One turn moves each row of this set onto another row. After a few examples, where does it send each row asked below?
J_435: [ -1 -26 -26  -2   8  11 -12   4   9  -7   2 -15 -23 -16 -13  -9  20  15
 -12 -27  15  -1   1   1 -22  19  -9 -13 -22   0  25   9   3 -24   3   8]
J_652: [ -7 -12  19   2  -4  39 -28   4  11 -12  -7 -24   6  -5  -9  15 -15   0
  29  -6 -13  20 -25  -2   9   4   8 -19   5  22  14  -4  21 -20  22   9]
J_2: [-17 -16  28  -5 -16 -18  13  27  16  17  19 -21  -9  19   9 -19   2  -3
  -2  -8 -18   7 -14  24  17  -4   5  14  16 -21  -8 -22  -3  -9   5   9]
J_351: [  5  -4 -26  -7  26  -2  18 -10  18   8  23  -5   2 -12  10  18  -5   4
  -7   2   0   1  18  17 -26  -5  11 -16   8 -13  22  12   9 -14  23  19]
J_262: [ -1   2 -16  -5  -4 -10 -13   5  -1 -14  15 -13 -23   4   1  -8  -5   0
  10 -10  43   3  -2   5   1  -3   9 -29  -1   7   8  -7  42 -16   7 -37]
J_868: [-19  17  -5 -40   7   0 -12  10  14 -12  -5 -14  -4   3   9  16  11   1
   5  22  12  24  -4  32  13  24  -1  -7  11 -10   2  11  -9 -33   0  16]
J_903: [-20  -8 -17  -8   1   6   2  30   7  32   6  -8 -22  25  -1 -13  24  -1
 -13 -11 -11 -15   2   6  25   7 -10 -24   0  -9  -8  11  11   8  -2  -4]
J_518: [-18  -7  20 -14   1   2 -10  28  -8  -9   1 -44  -4  12   8 -33   3  -7
   5   1   0   3  -7   0  12 -26  45  17   4 -14   2  -1  31 -16   1   1]
J_675: [  8 -20  13  15 -19 -13  -8  14   9  15  25 -36 -27  -3  11  -7 -16  12
 -13  -3  -6   0 -13   0  -1  -9  -1  18  -4   5  17 -20  22   4  11  13]
J_332: [  0   7  28  19 -34  -6  -6  34  -3  11  -6   7 -26  -6   4  -2  -6  -3
  -2   4 -35   6  -6   6  16  -2  -6  28  -2  -6   6  -3  11 -11   8   9]
J_909: [  6 -22 -10 -10   9  10 -26  16 -14 -16  -5  26 -17 -29 -11   3   9   2
  11  17  -1  24  21   8  32  19  -5  -1  -5  -8  21   6   2 -16   0   4]
J_389: [  6  10  -9  -7   2  10  20  -7   4   8  13  14  25  -6   2 -18  18 -14
   8 -12  -3   9   0  41   2  -6   0 -21  27 -21  24  -9  -5   7  -9 -18]
J_105: [ -3  -7 -14 -24  -9 -24 -22  17   4 -24   6 -14  36  -6  -5   5   6 -24
  14   4  -5  27   6  20  10   9   8  27 -40 -10  -4  -6  29  -5   0   1]
J_434: [-12  -1  43  -4 -13  12  -2  15  -3  39  -6   7  23   0  -3  -2  -1  -1
   6 -10 -30   3   3  17 -17  -4  17  10   1   3  12   0  35 -11  -1  -5]
J_571: [-20  -7   9  23  15  15  -4  17  -4  -6  13   9   8  -9 -11   5  23 -32
  11  -9 -12  31   8  12 -17 -16  22  13 -13 -24  -9  -2  26   0   3  20]
J_520: [ -4  10  -8  -6   0  -6  11  -8   8  -8  -4 -10  18   7 -18  15 -23   4
  33 -12 -24  16  -8  -8  13 -11  18  -9 -34   5 -11  -6  18   1   2 -23]
J_277: [  7 -12  28   3   0  10 -27  -2 -14  19  16 -43  -4 -11   4  -2  20  -2
  13  13 -23   9  12 -20   0  -1  -4   8 -19  -1  21 -11  -2 -21   6  12]
J_393: [-29   5  -1 -10   9   8   0  17   7 -25   9 -16   4 -18  12 -15  -6 -20
  15 -15  29  -4   4  26 -13  -1  -3 -12  18 -23 -23  -5  -7 -22  -1  -9]
J_569: [  0   5 -13 -14   6 -30  -1  15  -5  12  -1   4   9   3 -40  14   7   8
  28   0  12   7   1  -1  -9 -23   8 -24 -12  20  -3  11  23  -7  -1 -18]
J_385: [ 22 -23   9  -3  -4  19   0  13  18   0 -13 -12  -2  15  15   6 -27  -3
 -19  14  13   0   5  -7  24  -2  -6 -21 -10  -9   5 -20  14  17  -3   1]
J_659: [ 16  18 -27 -13  10  -9  -2  12   9   8  24 -15  39 -27 -17   2  23 -13
  24   6  -5  12  -6   1   8 -26  -5 -11  21   3  16  -1   1 -23   1  -1]
J_653: [ -4  -3 -50  -8   3  -8 -18   5  -1   8  13 -24  34  -8   6  -3  10   0
  18  -8 -51   0  -7  13  15  -4   2   3  -2   9   9   7  13 -13   7  -6]
J_47: [ 18 -12 -12 -30  11 -22 -21  29   8 -27 -22   2  29  -5 -22   1   9  -4
   7  25   8  28   9   6  14 -13  15   5   3   8  12   0  10 -11  -7   1]
J_48: [  7  17  -3   2 -24  23 -10  40  14  14  15  -5   2 -28   8 -13   1 -29
  -5   3   9   4  15   6  18  10 -25   3   3 -25  -7   1  31   1   9  11]
J_898: [ 16  38  -6  10  -6  -7  -1   4  -7 -16  -6   8  -2   4  -4 -10 -12  19
 -15  11  14  11   6  13 -10   3   8  -8 -14  -5  -7  37  17 -23   1 -10]
J_781: [-16 -16 -10  25 -14   3 -33   3  -7  -2   9 -27  29  34  -6 -30  22  -4
  -7   6  -4  -8  -8  17  -9  -1  15  -1  -4   5   6   4  -1 -20  -3 -14]
J_314: [  5   4   6   6  -7  27   7  14 -17 -27 -20  33  15  -1  22  19   0   5
  -7 -16  -4   4  -6   9   0   1  -7 -10   7  -1  18  10   2 -18 -18   4]

J_434 moves to J_518
J_903 moves to J_385
J_47 moves to J_659
Now find these:
J_393 moves to J_435
J_571 moves to J_781
J_2 moves to J_675
J_653 moves to J_520
J_868 moves to J_351
J_262 moves to J_909

One turn moves each row of this set onto another row. After a few examples, where does it send each row asked below?
J_461: [-15   0  35 -20  13  -3   4   4 -20   9 -12  38  18  21  36 -15 -11   8
  46  -6  -1   4 -20  26  -6  -7  24 -11]
J_68: [ -5   4  30 -20   5  -9  23  -6  -6  14  -6  61  27  15  28   6 -12  27
  18  -2  -2  -3 -15  26  -2  -6  11  -1]
J_870: [-20  21  20 -33 -11 -15   8  -1 -25   1 -12  38   9  26  25 -10 -36  22
  24   3  30 -15 -27  25  -1   7  21 -19]
J_176: [-10  12  23 -36 -11 -23  14   3  -8   2 -17  60   7  12  27  -5 -24  42
  19  -8   2 -15 -27  27 -13   6  10  -7]
J_575: [ -9  13 -22  11 -20  13 -19  37  15  -7 -21  41   8   4 -14   0 -11 -36
  20 -13   4 -11   0  -4   0  -9  20   6]
J_423: [ -4  15   2  13  -7  -2  13  35  41  -4 -18  56  21 -10 -11  -7  -2 -36
  29 -12   8 -17   1   9  18  -7  31  21]
J_67: [-40  11  22 -33  -1 -18  10  11 -21   2 -19  49  16  24  39 -13 -13  14
  29 -21   7  -5 -36  25 -10  16  32  -6]
J_312: [-23  25 -20 -20 -23  -8 -17  59  36 -14 -18  43  13   5 -21   2 -16 -15
  29 -18  12 -24  -3  -7  -8  10  32  -2]
J_482: [-19  13  33 -18   2  -8  23 -10 -20   9  -2  43  30  24  28  -7 -26   7
  25   5  26 -10 -14  26  12  -1  21 -15]
J_959: [-28  24  18 -36 -11 -30  25   9  -7   1   3  51  20  18  39   0 -18  13
  14  10  13 -19 -17  43 -13  16  21 -11]
J_719: [-35   2  34 -20  13 -12  19   6 -16  14 -10  48  30  22  41 -12  -8   6
  35 -14   1  -7 -24  25  -2   7  32  -6]
J_455: [ -8  14  25 -23   0  -4   7  -7 -26   6  -7  33  16  27  24  -6 -32  14
  28  10  24  -6 -17  25   2  -6  16 -18]
J_367: [ -1  19 -10   0 -17  10 -13  34  39 -21  -8  39   7   8 -11  -3   2 -36
  31  -7   1  -1  -5   2  16  -7  26  10]
J_282: [-13  24  12 -41 -14 -22  10   8 -12  -5  -2  42   6  18  35   0 -20  16
  20  16  13  -9 -17  41 -20   7  12 -16]
J_123: [-30  13 -10   8 -30 -16   4  44  26  -7 -23  54  16  -7  -7 -18 -18 -33
  19 -26   8 -42  -3  -4   2  12  33   2]
J_883: [ -2  16  21 -30  -4 -14  13   1 -10   1   5  40  14  16  34   0 -16   8
  29  23   8  -3  -5  43 -12  -6   9 -16]
J_160: [-16  14  -1  -3 -14  -1   0  45  44 -10  -7  48  31  -4 -21   0  -5 -34
  38 -19   7 -13  13  -3  10  -2  29  -2]
J_656: [-13  26 -24 -11 -20   3 -25  50  37 -17 -15  35  -2  17  -6   1 -10 -19
  19  -5   3 -21 -18  -4  -1   8  34  11]
J_46: [-17  16  28 -25  -1 -21  29   1  -4   7  10  49  29  15  39   0 -13   2
  22  17   7 -13  -6  43  -6   3  17 -12]
J_127: [-10  15 -14  -9 -18  -6 -28  33  33 -21 -22  43  -3  -4 -14  12 -16 -19
  31 -14  -3 -26 -19 -16  -4  -4  27  16]
J_442: [-24  23  -7   0 -17 -21  14  48  42  -6 -26  59  14  -8  -6 -11 -11 -22
  19 -18  11 -38 -12   6   8  14  41  21]
J_40: [-18  11  29 -28  -8 -24  31  -3  -4   6 -12  68  22  12  29  -1 -14  30
  12 -14   3 -11 -23  28  -3   8  14  -1]
J_85: [-23  10   2   4 -13 -14   1  26  45 -15 -13  56  20 -11  -9   7  -7 -35
  29 -23  -5 -32 -11 -12  11   1  34  18]
J_228: [-12  28 -23 -10 -21  -9 -14  54  32 -10 -33  46  -7   1 -12  -3 -17  -9
  20 -10  13 -29 -19   5  -7   7  34  20]
J_560: [-28  16  -9  -9 -22 -20 -10  35  40 -19 -22  54   6  -7  -9   6 -16 -21
  25 -25  -1 -40 -22 -14   0  11  35  17]
J_407: [-18   9  -6  17 -21   0   5  31  24  -8 -16  52  21  -7 -11 -12  -7 -47
  23 -23   7 -18   6  -1  13  -4  24   5]
J_737: [-15  15   6   6 -19  -9   7  36  52 -16  -8  48  20  -1  -4 -19  -1 -38
  33 -14   0 -25  -3   1  20   3  37   7]
J_913: [  4   6  23 -26   0  -9   8   1 -10  10 -14  54  10  15  26   3 -22  37
  23   3  -2  -7 -19  25 -14  -7   6  -6]
J_740: [-33  17  47 -32  -4 -17  14   7 -12  -1  11  38  34  18  23  -1 -37   9
  27 -10  14  -6   0  35   3   3  28  -6]
J_379: [-37  23  39 -41 -11 -21   7  14 -15  -5   5  37  24  21  22  -1 -44  18
  23 -11  16 -13  -8  34  -5   9  28  -6]
J_218: [-26  21  35 -42  -9 -13  -5  13 -20  -6   5  29  17  24  19   2 -43  20
  27  -3  15  -2  -8  34  -8  -1  23  -7]
J_905: [-29  21  -6 -11 -20 -15   3  55  46 -12 -13  50  27  -3 -16  -4 -13 -24
  31 -24  10 -33   3  -5   3  13  38  -3]
J_307: [-22  17 -26   2 -27  -3 -19  51  17  -6 -29  42   2   4 -10  -8 -22 -23
  15 -16   7 -34  -9  -8 -11   7  29   4]
J_489: [-24  22  -8  -6 -22 -15  -4  52  48 -12 -14  44  10   7  -1 -15 -13 -21
  21 -12   2 -44 -16  -5   5  20  44   8]
J_865: [-30  20  27 -27  -8 -21  25  -4 -20   5  -7  47  24  25  29 -10 -31  13
  19  -3  30 -18 -24  26   7  13  25 -15]
J_972: [ -6   8  -3   4  -9   0 -16  24  37 -15 -14  47  11  -6 -13  12  -7 -32
  34 -13  -6 -18  -8 -13   7 -13  25  17]
J_386: [  7  20 -16   1 -10   9 -17  40  31  -9 -25  42  -1  -1 -16   2  -7 -23
  30  -1   8  -8  -6   6   3 -13  23  19]
J_550: [-18  10  21 -34   0  -9  -6   9 -25   0 -21  38   3  23  33 -16 -15  18
  41 -12   5   4 -31  26 -14   2  23 -12]
J_238: [-22  16  43 -32  -2  -8   2   6 -17  -3  10  31  27  22  19   2 -39  11
  30  -3  13   3   1  36   0  -6  23  -7]
J_21: [ -8  19 -15 -12 -15   6 -19  49  35 -14 -12  38  16   4 -24   6 -10 -24
  38 -13   9  -7   7  -6  -1  -5  25  -2]

J_913 moves to J_176
J_379 moves to J_740
J_870 moves to J_865
Now find these:
J_883 moves to J_282
J_228 moves to J_442
J_127 moves to J_560
J_737 moves to J_367
J_67 moves to J_719
J_575 moves to J_307
J_160 moves to J_21

